rotation ticks, each row followed by its count of ticks:
The counts run from 0 to 107.
[94 69 115 117 69 121 87 89 67 113 113 107 123 125 87 120 114 104 100 99 114 127 89 120 116 67 103 94 100 114 94 65 88 84 116 87]
26
[71 80 84 101 93 121 99 99 102 136 87 94 137 105 80 105 96 91 120 81 133 121 113 119 107 103 114 66 74 79 87 94 79 115 119 92]
83
[59 89 100 102 106 120 85 119 98 95 119 123 100 125 72 75 93 102 127 116 130 112 92 117 105 68 111 71 100 125 112 108 83 94 118 99]
49
[62 83 112 108 111 121 93 99 124 98 127 118 115 119 80 69 75 124 116 93 98 120 111 109 87 69 113 74 110 123 104 110 93 110 91 95]
51
[73 97 113 92 89 111 82 95 104 129 108 95 117 101 69 110 108 72 136 118 112 71 73 124 114 92 85 76 112 112 87 79 94 110 126 113]
61
[94 56 111 105 91 125 104 65 100 124 112 105 127 114 87 107 81 101 116 72 118 119 118 119 120 91 103 95 105 108 95 72 82 110 85 74]
86
[55 99 94 103 100 136 85 103 104 140 99 89 118 95 87 102 92 96 126 114 124 118 96 105 121 99 110 60 99 100 137 90 103 114 110 100]
65
[76 69 115 131 83 116 123 96 83 93 111 103 128 133 80 104 99 107 111 106 102 123 113 106 104 63 126 107 79 103 83 104 77 98 94 78]
9
[72 81 92 96 101 116 88 85 100 108 111 93 155 87 87 101 92 104 107 73 99 130 105 128 118 73 106 71 100 100 88 77 104 122 94 85]
22
[86 76 116 100 99 109 112 79 132 101 102 91 144 109 71 126 82 99 100 88 106 111 86 124 105 103 131 93 112 80 85 66 120 118 88 102]
40
[58 96 109 109 94 137 95 108 89 130 94 81 112 104 89 104 91 93 132 111 132 118 106 109 124 71 110 67 93 108 124 96 100 112 121 96]
66
[64 93 70 91 97 106 88 105 91 114 101 98 151 94 70 91 109 85 116 89 113 119 92 122 114 83 97 59 76 97 80 85 88 112 125 99]
20
[97 85 108 105 90 113 89 59 121 123 117 92 124 92 73 119 96 89 116 108 120 95 79 117 133 106 114 113 116 86 96 50 106 94 69 91]
104
[64 101 100 113 93 127 77 93 96 120 128 119 128 107 76 62 102 106 110 119 99 94 88 89 100 104 100 73 76 102 121 116 84 77 103 89]
94
[63 97 100 90 108 103 101 103 107 108 112 102 127 108 64 79 99 66 133 125 114 68 87 102 106 105 109 77 79 88 83 116 69 107 116 94]
78
[73 80 134 116 99 134 109 89 98 118 111 83 119 113 99 107 80 114 121 101 113 113 111 107 118 52 119 82 109 121 112 94 99 124 97 87]
68
[77 85 112 110 105 129 73 74 101 112 143 115 118 116 79 75 93 100 119 107 95 84 94 95 110 97 82 90 109 125 117 95 83 82 75 79]
92
[70 87 118 98 95 97 105 96 109 96 104 88 155 109 72 106 98 108 111 103 101 102 83 120 102 76 144 81 90 82 69 101 109 121 119 111]
38
[63 97 93 109 107 121 101 99 96 104 119 82 131 89 89 95 81 84 136 111 115 111 99 109 142 54 114 89 105 111 107 89 90 113 83 79]
4
[90 72 106 99 89 117 109 83 130 115 102 99 132 116 71 127 93 104 104 101 126 114 80 130 99 117 130 90 106 71 91 65 116 107 88 103]
41
[88 68 121 117 86 127 88 66 90 97 136 110 122 125 86 113 99 101 105 106 90 111 81 120 113 76 100 107 122 120 114 68 103 84 78 80]
28
[83 73 93 110 76 133 87 87 96 126 102 100 146 108 89 122 99 112 96 86 119 148 100 122 113 101 107 80 91 90 117 68 108 97 95 92]
24
[63 90 92 128 102 139 109 99 107 105 111 93 127 95 91 96 86 102 119 109 112 138 108 99 121 83 118 87 92 87 127 94 95 110 68 75]
6
[82 66 122 132 95 117 118 91 106 90 126 108 129 134 78 103 93 108 108 104 93 115 113 102 95 70 118 116 94 100 78 95 82 104 77 74]
10
[63 88 76 96 103 129 101 90 118 129 92 96 142 92 78 93 85 94 118 82 123 119 113 113 113 116 116 63 78 80 101 97 93 118 99 91]
82
[73 79 100 134 85 126 117 111 82 102 104 109 121 127 79 101 103 104 113 115 117 135 117 99 104 71 126 91 71 94 100 98 78 99 98 76]
8
[78 77 91 103 90 128 92 82 106 120 108 94 150 99 89 114 88 111 98 76 101 146 108 119 111 88 102 78 99 96 110 65 112 111 84 81]
23
[81 92 84 106 83 123 88 98 88 120 107 100 106 104 69 109 111 78 126 126 147 101 68 112 135 100 119 105 104 90 106 66 93 78 97 91]
106
[68 89 73 96 114 112 90 85 130 95 132 117 150 99 65 83 95 80 113 98 87 94 81 112 108 116 85 82 100 95 93 89 87 103 75 86]
17
[82 80 114 117 90 136 89 77 95 110 131 118 121 124 82 110 102 104 98 117 91 105 72 106 109 98 96 103 118 110 132 75 101 71 73 88]
29
[62 93 111 112 89 117 83 100 82 103 129 117 116 130 68 91 121 96 107 137 98 95 55 108 102 89 106 92 95 111 116 100 96 64 105 94]
31
[87 79 122 108 72 104 92 84 94 133 98 91 146 94 73 114 108 103 111 104 109 95 81 111 118 103 135 96 79 80 65 78 98 100 118 100]
101
[63 91 95 91 119 99 100 98 115 105 113 94 136 103 72 77 88 77 135 103 107 72 89 110 114 90 104 71 89 96 72 114 70 116 108 88]
79
[60 94 117 103 109 109 88 99 100 82 132 105 139 106 73 75 100 103 111 120 82 82 65 102 110 64 107 85 106 116 99 108 111 88 100 95]
33
